In the data rows, zero lies at 7.5, halfway between 7 and 8.
Each pair is two rows. How far apart are they, by a hidden measure? 0 means very close, and 40 very far. Two or three weighted sums of its numbers give each row a place; it is the straight-line distance between the places.
vec![6, 9, 2, 10, 4, 11, 9, 9, 0, 12]
vec![9, 4, 5, 5, 5, 8, 9, 4, 5, 10] -> 16
vec![0, 6, 10, 11, 7, 8, 8, 11, 9, 9]
vec![4, 6, 8, 9, 8, 11, 11, 9, 11, 7] -> 13
vec![6, 12, 6, 9, 3, 10, 8, 11, 1, 9]
vec![4, 5, 7, 7, 6, 7, 8, 13, 9, 8] -> 21
vec![10, 4, 3, 8, 4, 10, 9, 4, 5, 11]
vec![9, 6, 2, 10, 9, 9, 7, 13, 7, 3] -> 6
vec![7, 10, 5, 3, 6, 10, 13, 9, 7, 2]
vec![6, 4, 7, 11, 6, 8, 10, 10, 10, 10] -> 20
vec![7, 11, 5, 12, 13, 11, 7, 13, 8, 2]
vec![12, 6, 5, 2, 8, 5, 10, 8, 10, 5] -> 9
vec![4, 9, 11, 7, 6, 7, 6, 5, 6, 7]
vec![6, 7, 6, 7, 9, 9, 8, 13, 10, 1] -> 1
vec![8, 2, 7, 6, 6, 8, 9, 2, 9, 10]
vec![6, 8, 5, 12, 10, 10, 10, 11, 12, 4] -> 34
vec![4, 4, 8, 6, 4, 9, 9, 9, 9, 8]
vec![5, 8, 7, 6, 9, 8, 10, 12, 13, 2] -> 19
vec![8, 8, 2, 5, 4, 10, 12, 10, 4, 6]
vec![8, 8, 2, 9, 4, 10, 8, 14, 3, 9] -> 19
vec![7, 3, 6, 7, 6, 6, 10, 8, 9, 10]
vec![8, 7, 4, 8, 6, 8, 8, 9, 0, 7] -> 10
vec![8, 7, 0, 9, 5, 10, 10, 9, 3, 9]
vec![6, 9, 10, 9, 11, 7, 5, 7, 8, 5] -> 16
vec![4, 4, 9, 10, 7, 12, 9, 7, 11, 10]
vec![8, 6, 6, 9, 8, 4, 6, 13, 8, 9] -> 13
vec![11, 15, 8, 10, 10, 5, 4, 12, 6, 9]
vec![7, 10, 10, 5, 7, 5, 6, 10, 8, 7] -> 27
vec![14, 12, 9, 7, 10, 2, 2, 4, 4, 7]
vec![6, 11, 12, 8, 12, 3, 3, 5, 9, 7] -> 9
vec![2, 2, 9, 9, 3, 7, 7, 8, 7, 11]
vec![2, 9, 7, 10, 9, 14, 9, 7, 9, 2] -> 28
vec![6, 5, 10, 3, 3, 9, 11, 4, 10, 10]
vec![7, 11, 8, 12, 14, 6, 6, 12, 12, 4] -> 21
vec![10, 7, 9, 0, 7, 7, 13, 8, 12, 4]
vec![6, 11, 6, 9, 10, 12, 9, 12, 10, 3] -> 3
vec![2, 2, 8, 7, 3, 10, 8, 8, 8, 11]
vec![11, 6, 6, 3, 6, 10, 13, 8, 10, 5] -> 37
vec![10, 12, 6, 5, 10, 9, 8, 8, 9, 0]
vec![4, 3, 9, 1, 2, 11, 13, 4, 9, 8] -> 19
vec![3, 3, 8, 6, 4, 9, 12, 5, 9, 11]
vec![7, 6, 9, 6, 6, 8, 12, 11, 11, 10] -> 19
vec![11, 7, 6, 7, 7, 5, 7, 12, 6, 6]
vec![7, 2, 7, 7, 6, 8, 9, 2, 8, 10] -> 16
vec![4, 5, 11, 2, 2, 11, 12, 4, 10, 9]
vec![5, 4, 7, 7, 6, 5, 8, 12, 10, 9] -> 15
vec![1, 4, 10, 10, 7, 8, 8, 11, 11, 8]
vec![3, 6, 7, 13, 9, 11, 8, 9, 11, 7] -> 16
vec![9, 9, 7, 7, 8, 5, 7, 12, 9, 9]
vec![10, 4, 3, 5, 5, 9, 10, 6, 4, 10] -> 17
vec![8, 9, 8, 11, 14, 2, 1, 8, 9, 6]
vec![12, 8, 7, 5, 11, 5, 8, 8, 13, 4] -> 19
vec![15, 11, 10, 6, 10, 4, 5, 6, 7, 10]
vec![10, 12, 10, 7, 11, 3, 6, 9, 7, 9] -> 4
vec![0, 5, 8, 11, 8, 11, 8, 9, 11, 7]
vec![1, 6, 7, 11, 7, 12, 8, 8, 9, 7] -> 2
vec![1, 3, 12, 5, 2, 10, 10, 7, 10, 9]
vec![8, 6, 9, 0, 5, 8, 12, 5, 10, 5] -> 13
vec![12, 11, 8, 8, 11, 4, 3, 5, 5, 9]
vec![7, 10, 14, 11, 12, 0, 1, 7, 8, 11] -> 6
vec![13, 8, 7, 5, 10, 3, 5, 7, 7, 6]
vec![6, 11, 8, 15, 10, 7, 2, 11, 4, 9] -> 12
vec![3, 6, 9, 13, 9, 10, 7, 7, 9, 11]
vec![6, 6, 5, 7, 6, 13, 9, 2, 7, 6] -> 20
vec![4, 8, 3, 12, 5, 10, 7, 10, 2, 10]
vec![8, 3, 10, 4, 7, 8, 12, 4, 13, 7] -> 14
vec![8, 7, 1, 9, 2, 10, 8, 7, 0, 8]
vec![12, 6, 5, 4, 7, 5, 8, 9, 7, 4] -> 6
vec![4, 5, 8, 6, 2, 11, 10, 4, 3, 12]
vec![8, 9, 2, 8, 5, 10, 10, 13, 2, 6] -> 18
vec![5, 4, 10, 3, 6, 10, 9, 3, 10, 6]
vec![10, 10, 6, 9, 6, 10, 6, 3, 4, 9] -> 30
vec![10, 8, 3, 8, 5, 8, 6, 11, 3, 8]
vec![2, 8, 5, 7, 4, 14, 13, 11, 8, 5] -> 24
vec![6, 5, 8, 8, 5, 10, 10, 5, 8, 12]
vec![11, 6, 3, 4, 7, 7, 10, 5, 5, 6] -> 11
vec![10, 4, 8, 9, 8, 6, 7, 3, 8, 13]
vec![8, 9, 8, 9, 12, 7, 7, 3, 7, 7] -> 15
vec![10, 5, 6, 6, 10, 8, 12, 6, 11, 4]
vec![7, 3, 7, 2, 6, 9, 12, 4, 9, 8] -> 28
vec![5, 3, 5, 10, 4, 9, 9, 10, 9, 9]
vec![4, 2, 9, 6, 4, 8, 10, 8, 11, 11] -> 11
vec![10, 9, 6, 7, 6, 4, 5, 11, 4, 5]
vec![11, 9, 6, 0, 8, 6, 12, 6, 10, 3] -> 21
vec![9, 4, 8, 5, 5, 8, 11, 4, 10, 11]
vec![7, 3, 5, 10, 7, 6, 9, 10, 9, 10] -> 5
vec![4, 8, 9, 13, 12, 4, 0, 10, 8, 9]
vec![11, 13, 11, 9, 13, 5, 3, 9, 6, 8] -> 21
vec![11, 11, 10, 9, 11, 3, 7, 7, 9, 12]
vec![11, 14, 8, 10, 10, 7, 5, 12, 5, 9] -> 14
vec![5, 12, 14, 10, 11, 2, 0, 8, 8, 9]
vec![8, 11, 8, 13, 8, 7, 4, 10, 0, 12] -> 19
vec![12, 9, 10, 4, 10, 3, 7, 7, 11, 9]
vec![14, 13, 8, 4, 10, 5, 6, 6, 6, 8] -> 2
vec![11, 8, 6, 5, 12, 7, 10, 8, 13, 0]
vec![9, 3, 2, 7, 3, 10, 11, 5, 5, 11] -> 14
vec![3, 5, 9, 7, 5, 8, 9, 8, 6, 9]
vec![5, 4, 3, 8, 1, 10, 10, 10, 5, 11] -> 10
vec![3, 9, 8, 6, 8, 11, 10, 11, 12, 1]
vec![4, 4, 9, 8, 4, 8, 9, 8, 8, 14] -> 21
vec![9, 5, 2, 5, 3, 12, 12, 7, 4, 7]
vec![9, 7, 4, 7, 3, 13, 10, 4, 2, 9] -> 2
vec![6, 8, 2, 9, 8, 9, 10, 15, 8, 4]
vec![2, 5, 11, 9, 7, 10, 8, 10, 11, 8] -> 18
vec![5, 3, 5, 6, 1, 11, 9, 9, 5, 10]
vec![11, 5, 4, 3, 3, 8, 12, 7, 7, 8] -> 28
vec![10, 6, 4, 6, 4, 9, 9, 4, 3, 10]
vec![9, 9, 6, 2, 6, 6, 10, 9, 9, 4] -> 4
vec![7, 10, 5, 14, 12, 10, 8, 9, 9, 5]
vec![9, 9, 6, 10, 12, 6, 3, 8, 7, 4] -> 38
vec![5, 10, 6, 12, 11, 10, 8, 13, 12, 3]
vec![3, 6, 9, 13, 8, 10, 7, 5, 10, 11] -> 9
vec![6, 0, 5, 6, 3, 6, 8, 4, 5, 10]
vec![8, 3, 2, 8, 3, 10, 11, 5, 4, 11] -> 26
vec![12, 9, 8, 0, 6, 6, 9, 4, 6, 3]
vec![5, 3, 7, 7, 4, 10, 9, 8, 9, 7] -> 8
vec![10, 8, 5, 3, 7, 5, 10, 9, 9, 6]
vec![8, 9, 7, 6, 8, 4, 7, 14, 8, 8] -> 16
vec![7, 11, 4, 10, 10, 14, 9, 9, 9, 4]
vec![7, 5, 9, 4, 4, 10, 12, 2, 8, 8] -> 8
vec![8, 4, 5, 6, 4, 5, 7, 7, 4, 7]
vec![9, 4, 7, 9, 8, 7, 7, 5, 7, 11] -> 12
vec![10, 7, 7, 9, 12, 5, 5, 4, 8, 9]
vec![7, 9, 13, 12, 15, 3, 2, 10, 11, 6] -> 7
vec![9, 9, 8, 12, 11, 3, 0, 7, 5, 11]
vec![10, 13, 10, 10, 11, 4, 3, 8, 6, 10] -> 19
vec![5, 11, 12, 11, 11, 3, 0, 5, 6, 9]
vec![13, 10, 8, 8, 9, 5, 5, 8, 5, 11] -> 23
vec![7, 13, 11, 11, 11, 4, 0, 8, 6, 9]
vec![12, 12, 9, 4, 12, 4, 5, 8, 9, 5] -> 9
vec![8, 11, 9, 3, 10, 8, 8, 3, 9, 1]
vec![6, 5, 9, 6, 3, 10, 11, 5, 7, 9] -> 17
vec![8, 6, 5, 10, 9, 6, 5, 13, 7, 7]
vec![7, 8, 9, 7, 8, 6, 6, 13, 8, 7] -> 1
vec![8, 6, 9, 7, 5, 9, 10, 12, 9, 9]
vec![5, 6, 10, 5, 4, 12, 12, 7, 10, 11] -> 9
vec![5, 9, 5, 9, 9, 13, 11, 11, 11, 2]
vec![7, 6, 8, 3, 4, 10, 9, 2, 9, 10] -> 28
vec![2, 7, 8, 13, 10, 9, 6, 11, 10, 7]
vec![4, 4, 8, 5, 3, 10, 11, 5, 8, 11] -> 6
vec![7, 3, 5, 10, 5, 7, 7, 5, 3, 13]
vec![8, 4, 6, 6, 4, 8, 9, 2, 4, 9] -> 12
vec![9, 12, 13, 7, 12, 5, 4, 5, 9, 6]
vec![12, 11, 9, 8, 15, 1, 4, 9, 10, 5] -> 10
vec![13, 11, 6, 5, 9, 4, 6, 5, 5, 9]
vec![11, 13, 11, 9, 12, 6, 8, 10, 12, 7] -> 30
vec![6, 6, 6, 6, 10, 10, 10, 4, 12, 4]
vec![9, 7, 7, 0, 6, 9, 12, 7, 11, 6] -> 13
